One turning vector, and how many ticks it has turned:
The counts run from 0 to 236.
[ 91 121 132 131 143 101  95 120  98 116 141 170  91 117 128 127 131 142
 101 135 134 113 111 119 152 124 123 165 134 140 118 170 151 140 119  92
  80 117 106 154 160 140 138 196 153 134 126 136 146 129 133  97 125 240
 125 117 130 126 188 146 163 127 129  75 175 139 133 139 135  91 127 126
 135 113 144 132 125 118  95] : 204
[127 119 144 129 152 129  73 153 116 121 158 147 128 131  89 138 120 175
  80 108 122  78 119 128 151 146 105 132 112 149 119 156 135 125 121  91
 127 110  67 124 118 142 124 141 136 122 134 151 148 151 140 108 118 221
 141 115 129 132 177 132 171 123 121  73 112 161 178 137 146 134 119 166
 119 119 155 126 135 127  90] : 186
[179 135 138  94 119 149  97 115 126 116  92 154 114 170 117 109 130 186
 114 121 150 158  95 130 107 152  51 139 117 129 116 132 144 102 136  90
 132 149  42 121 154 188  99 193 153 124 132 106 140  99 113 165 133 157
 142 109 118 155 180 130 144 142 133  85 143 134 138 117 145  94 153 134
 147 130 132 132 133 117  86] : 221
[118 106 165 110 171 121  97 146 114 107  90 156 106 144 132 146 159 145
 119 162 143  95 108 118  86 141 135 151 117 160  98 137 170 128  96 120
 127 121  72 133 168 159  81 203 146  96 127 114 127 102 122 159 149 184
 105 125 162  85 174 125 119  87 155  99 155 128 130 119 130 110 156 155
 135 109 130 110 111 152 129] : 208
[109 107  93 113 150 108 132 149 101 132 121 178 116  96  99 126 122 106
  67 126 123  86 114 118 117 134 164 135 127  90 112 166 116 154  82 119
 149 106 124 139 141 147  99 156 139 148 125 137 117 146 159 119 111 191
 109  89 189 115 131 141 158 127 157 137 154 107 184 151 153 137 108 149
 117  98 139 161 136 141 138] : 116
[154 100 164  80 156 110 126 149 159 111  66 167  98 132 122  80 124  99
 128 154 156 112  99 153  94 118 140 142 159 138 124 150 137 137 127 125
 119 154 122 140 127 129  51 181 141 142 135 101 101 109 124 183 123 170
 101 114 161 128 158 116 131  98 162 133 167 115 106 118 120 143 163 151
 122  91 120 113 116 162  96] : 62
[142 100 146 121 147 136 121 121 113 116 101 171  90 153 131 143 107 137
  82 134 125 132  87 116 101 158 109 108 106 125  99 150 146 129 102 127
 162 128  91 123 152 193  73 162 156 142  70 121 131 134 131 133 130 146
 120 110 157 143 151 147 149 118 160 141 185 112 193 150 149 112 125 112
 100  59 128 141  99 150 148] : 112
[147  99 148  97 141 155  77 148 119 109  99 140 107 166 112 141 104 197
 133  86 134 139  95 110 126 167  95 119 124 157 119 156 116 101 159  95
 116 135  79 148 140 150  88 158 121  93 115 113 129 141 132 138 163 162
 147 119 135 142 177 131 122 104 108  67 143 148 135  93 126 128 162 121
 165 139 130 116 131 123 118] : 183
[ 98 134 129 123 167 115 101 152  76 136 110 163 144 110  99 109 170 106
  71 128 156  66 133 134 113 116 149 165 127 110 139 136 136 154  81 119
 108 124  93 147 116 101 111 178 133 133 160 134 135 133 126 162 103 198
  99 114 149  93 144 108 155 125 155 111 129 142 130 134 143 124 147 187
 151 123 130 127 138 134  97] : 211
[ 94  94  92 106 143 126  87 142 100 121 140 155 112  93  86 108 127 153
  94  71 120 107 113 115 147 149 136 110 147 136 134 130 111 109 111  96
 103 142 113 158 118 101 110 150 130 103 135 113 124 164 167 150 138 195
 106 112 124 138 146 132 126 122  87  59 134 120 158 104 127 165 142 180
 159 162 129 131 156  96 103] : 179
[132 109 124  87 158 165 110 123 125  81 106 148 109 160 127  70 139 133
 145 129 161 130 128 137 122 107 118 111 135 123 116 116 134 113 141  81
 120 117 113 153 150 107  83 164 142 137 121 120  96 139 138 175 147 188
 110 119  92 135 171 105 117 113 101 102 196 113 150 128  66 121 190 152
 179 136  89  93 135 133  96] : 196
[ 98 106  74  83 162 163 110 134 144 126 124 175 118 122 101  56 115 135
 112 126 126 129 119 125 150 113 126  99 150 103 104 138  98 127 142 103
 123 111 134 161 142 119 102 145 144 181 155  88  95 162 167 145 131 190
 101  95 132 156 135 121 138 144 108 114 171  82 182 125  99 144 160 147
 147 143 111 105 159 118  91] : 140
[136 145  87 105 117 151 124 131  77 147 113 167 132 105  85 113 117  93
  48 105 148  98 116 138 123 144 147 104 101  87 169 154 132 136 102  97
 138 161 132 150  97 159  82 162 141 155 126 123 119 122 131 148 126 150
  91 111 119 164 125 123 116 142  98 119 148  74 163 159 134 176 134 165
 142 131 112 148 133 119 142] : 85
[142 136 151 113 174 119 129 154 128 126  98 162 132 117  81 134  83 134
  81 128 153  76 114 140 108 120 138 110 128 135 125 179 127 147  91 114
 163 131 101  94  94 144  60 102 130 150 142 136 118 150 163 164  94 153
 131  95 180 124 130 125 151 102 147 146 140 130 165 126 147 181 136 168
 107  99 153 162 112 138 107] : 98
[146 158 144  84 151 132 132 160 121 120  61 154 121 140 141 126 122 180
 107 167 154  98 117 144  81 146 125 119 151 142 124 157 147 140 107 101
 154 118  78 112 151 160  55 194 139 130 143 118 128  92 153 137 126 152
 104 127 126 135 167 148 111 128 127 126 165 101 163 124  94 136 171 145
 139 119 128 135 113 137 109] : 227
[154 130 161 103 136 125  90 131 111 108  92 144  98 165 136 156 151 147
 107 112 158 131  81 138 126 171 114 129 109 155 127 161 140 135 146 103
 126 174  64 112 150 175  75 177 146 106 128 104 137 106  98 145 141 147
 139 125 146 153 183 125 122 137 122  66 143 147 115 130 167 124 147 138
 144 113 114 131 124 133  93] : 36
[137 141 142  99 128 140 114 123  72 102  94 138 101 136 104 119 185 103
  89 125 166  98  87 133 120 140 137 118 103 107 153 119 142 117  88 116
 122 158 119 135 132 149  63 166 130 110 111 126 128 119 110 178 148 143
  74 120 124 132 153 121 123 122 115  87 147 105 144 176 120 164 157 182
 173 122  91 118 125 144 126] : 29
[172 124 176  96 134 153  99 115  99  78 100 156  96 182 117 115 129 181
 120 119 136 139 115 131 116 131  90 132  84 136 136 123 154 106 134  96
 136 127  58 121 150 165 103 144 129 109 106 128 128 130  91 167 137 151
 122 114 116 138 201 134 162 111 151  90 178 154 149 148 128  89 137 155
 134  94 132 111 129 129 109] : 17
[135 110 103  99 168 164 114 171 146 107 114 149 127 156 100  88 112 161
  97 132 129 128 102 122 103 141 122  89 136 115  93 123 127 112 117 129
 152 105 107 133 153 157  79 136 151 137 129 124 109 155 154 162 156 141
  88 131 127 109 138 113 133 121 143 145 158  63 192 114  93 145 165 165
 135 120  99 112 132 149 141] : 138
[143 114 137 100 179 168 126 168 161 115 104 166 139 156  90 104 105 117
 109 155 157 120  99 143 106 118 114 130 128 124 102 132 131 124 134 112
 159 125  97 124 131 171  84 139 166 155 123  93  83 132 140 185 137 165
 103 105 162  99 130  79 109  91 143 157 171 103 151  91 135 138 162 166
 119 112 114 125 122 156 109] : 100
[123  99 128  81 133 146  64 144 104 115 111 154 107 161 127 123 135 174
 128 119 153 132 109 115 152 157  72 138 133 148 138 128 115 111 160 107
  90 119  68 142 137 115  99 151 124 124 147 122 138 160 166 128 125 192
 160  95 156 169 181 132 136 116 120  50 140 154 139 100 122 125 148 136
 156 129 143 113 131 105  96] : 184
[120 136  96 104 112 145 110 165  83 108  77 144 133 125  76 112 154 157
 143  85 129 114 130 137 146 144  87 153 134 106 132 118 119 125 115 105
  97 134  79 164 134 135 129 160 133 122 138 129 107 123 137 192 145 183
  91 111 114 122 153 102 134 109 120  93 167 127 149  90 144  91 157 170
 178 162 135 110 153 110  97] : 216
[161 114 122 103 169 149 123 167 155 117  73 164 154 139  92  94  93 141
 133 114 143 127 111 148 117 111 128 124 162 119 107 141 105 143 132 108
 145 132 102 161 101 126  82 138 156 178 129  93  76 145 153 186 118 170
 115  85 157 133 130 111 125  79 136 146 174  96 170  60 126 126 162 154
 125 135 136 116 141 116  99] : 101
[ 91 120 127  97 171 132  86 148 100 116  88 146 137 120 108  93 135 122
  91 129 157  78 141 136 123 111 135 145 143 132 129 134 118 155 129 121
 106  98 110 167 126  74 108 146 146 136 164 135 124 159 171 148 106 203
 128 113 145 128 160 113 136 109 107  98 134 127 130 115  90 157 152 183
 158 137 138 115 146 140  83] : 7
[114 132 119  78 151 114 113 120  93 104  67 155 125 128 134  77 182 126
 119 181 162 100 135 118  99 118 136 158 141 103 122 106 113 148  99 130
 118  96 104 164 161 108  95 201 140 152 158 129 127 135 132 158 128 169
 103 111 158 115 160 135 143 146 168 115 168 104 143 147  92 100 165 162
 172 115 115 101 144 137 105] : 25
[120  95 125  87 190 130 108 155 112 128  89 155 114 141 118 133 122 101
  96 132 147  96  80 131  99 141 147 107 145 125  96 118 117 129 101 128
 152 140 127 164 114 137  46 149 134 128 109  99  88 139 140 166 131 150
  93 106 175 121 131 110  94 115 148 136 174  92 150 107 127 146 152 127
 120 122 107 125 113 139 151] : 119
[ 94 111 124  88 178 111 102 137 106 105 118 170 126 119 106 114 131 122
  73 110 149  68 137 112 119  99 152 111 136 125 121 146 119 137 102 134
 138  89 118 144 115  85  86 120 115 136 139 144 104 168 171 146 102 186
 143  93 176 114 152 121 174 116 155 103 128 145 163 151 148 161 137 181
 115 103 145 126 130 119 111] : 154
[149 152 166  97 166 145  77 117 125 100 122 162 113 178 116 128 124 162
  96 136 172  81  94 131 106 129 117 107 119 151 127 152 164 112 134 112
 154 103  75 108 130 141  37 141 134 103 150 122 130 146 132 133 112 151
 148 120 134 139 177 110 139 121 128  87 126 169 151 154 125 152 171 147
 127  99 151 119 123 136 126] : 188
[107 103 118  99 114 123  94 117  95 114  92 150 114 124 118 101 157 142
 126  85 132 131  90 123 156 147 101 144 145 118 158 144 103 126 120  95
  85 163 105 171 128 135 109 184 122 122 134 116 125 119 140 152 146 184
 127 110 151 170 173 145 132 125 100  69 159 122 121 132 140 125 147 144
 190 141 115 123 150  88  83] : 32
[117 119 121 104 121 140  74 134  76 127 137 150 103 139  89 119 127 133
  78  76 141  98 116 108 152 158 131 106 108 120 150 135 107 117 107 103
 133 143 109 155 107 123  99 129 121  88 124 130 132 163 135 142 130 181
 124 116 141 158 154 130 133 134  79  48 114 118 138 145 151 190 140 182
 151 137 117 125 155 104 111] : 180
[154 113 156 101 174 140  85 129 145 132 131 162 121 157 102 148 118 182
  85 109 137 111  76 117 106 153 110  93 113 149  74 138 158 112 138 102
 184 129  92 105 132 186  71 145 136 124 119 124 114 136 142 128 133 126
 148 110 149 130 150 136 143 143 146 114 145 140 185 113 164 127 142 129
 107 116 151 147 116 103 137] : 131
[129 132 135 138 119 132 104 144  50 130 120 156 115  99  88 158 148 142
  77  92 122  95 104 136 145 166 121 138  88 120 170 160 142 140 108  96
 111 165  79 138 120 160 120 165 139 105 103 159 147 126 117 132 143 189
 113 114 118 131 168 127 136 113 111  64 144 136 149 137 157 151 111 146
 138 122 123 150 122 100 123] : 34
[140 123 130  91 147 179 101 111  72 113 115 156  92 181  91 143 135 142
  98 117 154 107 106 112 126 135  86  98  96 111 112  97 164 100 118  93
 138 122  76 155 144 157 103 131 124 121  89 112 132 160 115 153 151 130
 133 113 123 134 162 103 121 121 123  86 181 132 192 142 124  96 162 122
 151 105  92 115 131 122 137] : 163
[105  78 104  73 162 134 107 163 107 116  56 168 118 114 115 112 137 124
 103 110 134 111 103 116 107 139 133 128 156  94 110 111  84 141 100 145
 119 132 125 174 140 126  83 135 145 131 110  95 117 147 153 180 144 127
  91 117 185 111 123 113 115 109 146 144 170 105 157  94 141 123 145 148
 153 126 101 126 146 129 143] : 120
[107 154 131 140 149 156 118 120  91 104 140 145 128 142  93 105 133 141
  71 130 159  70 140 142 116  90 156 116 127 125 112 150 155 118  86  91
 138  97  92 100 113  99  90 153 137 137 131 166 108 154 147 159 110 180
 100 123  85 126 156 115 153 127 115 100 147 124 171 147 109 160 169 182
 127 108 127 120 139 145 116] : 193
[166 124 123 106 134 120 136  73 115 137 131 184  80 120  91 114  95 124
  65  98 142 114 111 143 142 124 137 115 116 110 122 153 144 135 133  83
 137 141 115 131 111 165  92 148 131 156  95 125 129 159 134 110 111 172
 160  88 141 191 150 167 170 140 139 113 172 122 186 179 176 102 116 105
 115 104 133 152 122 105 111] : 110
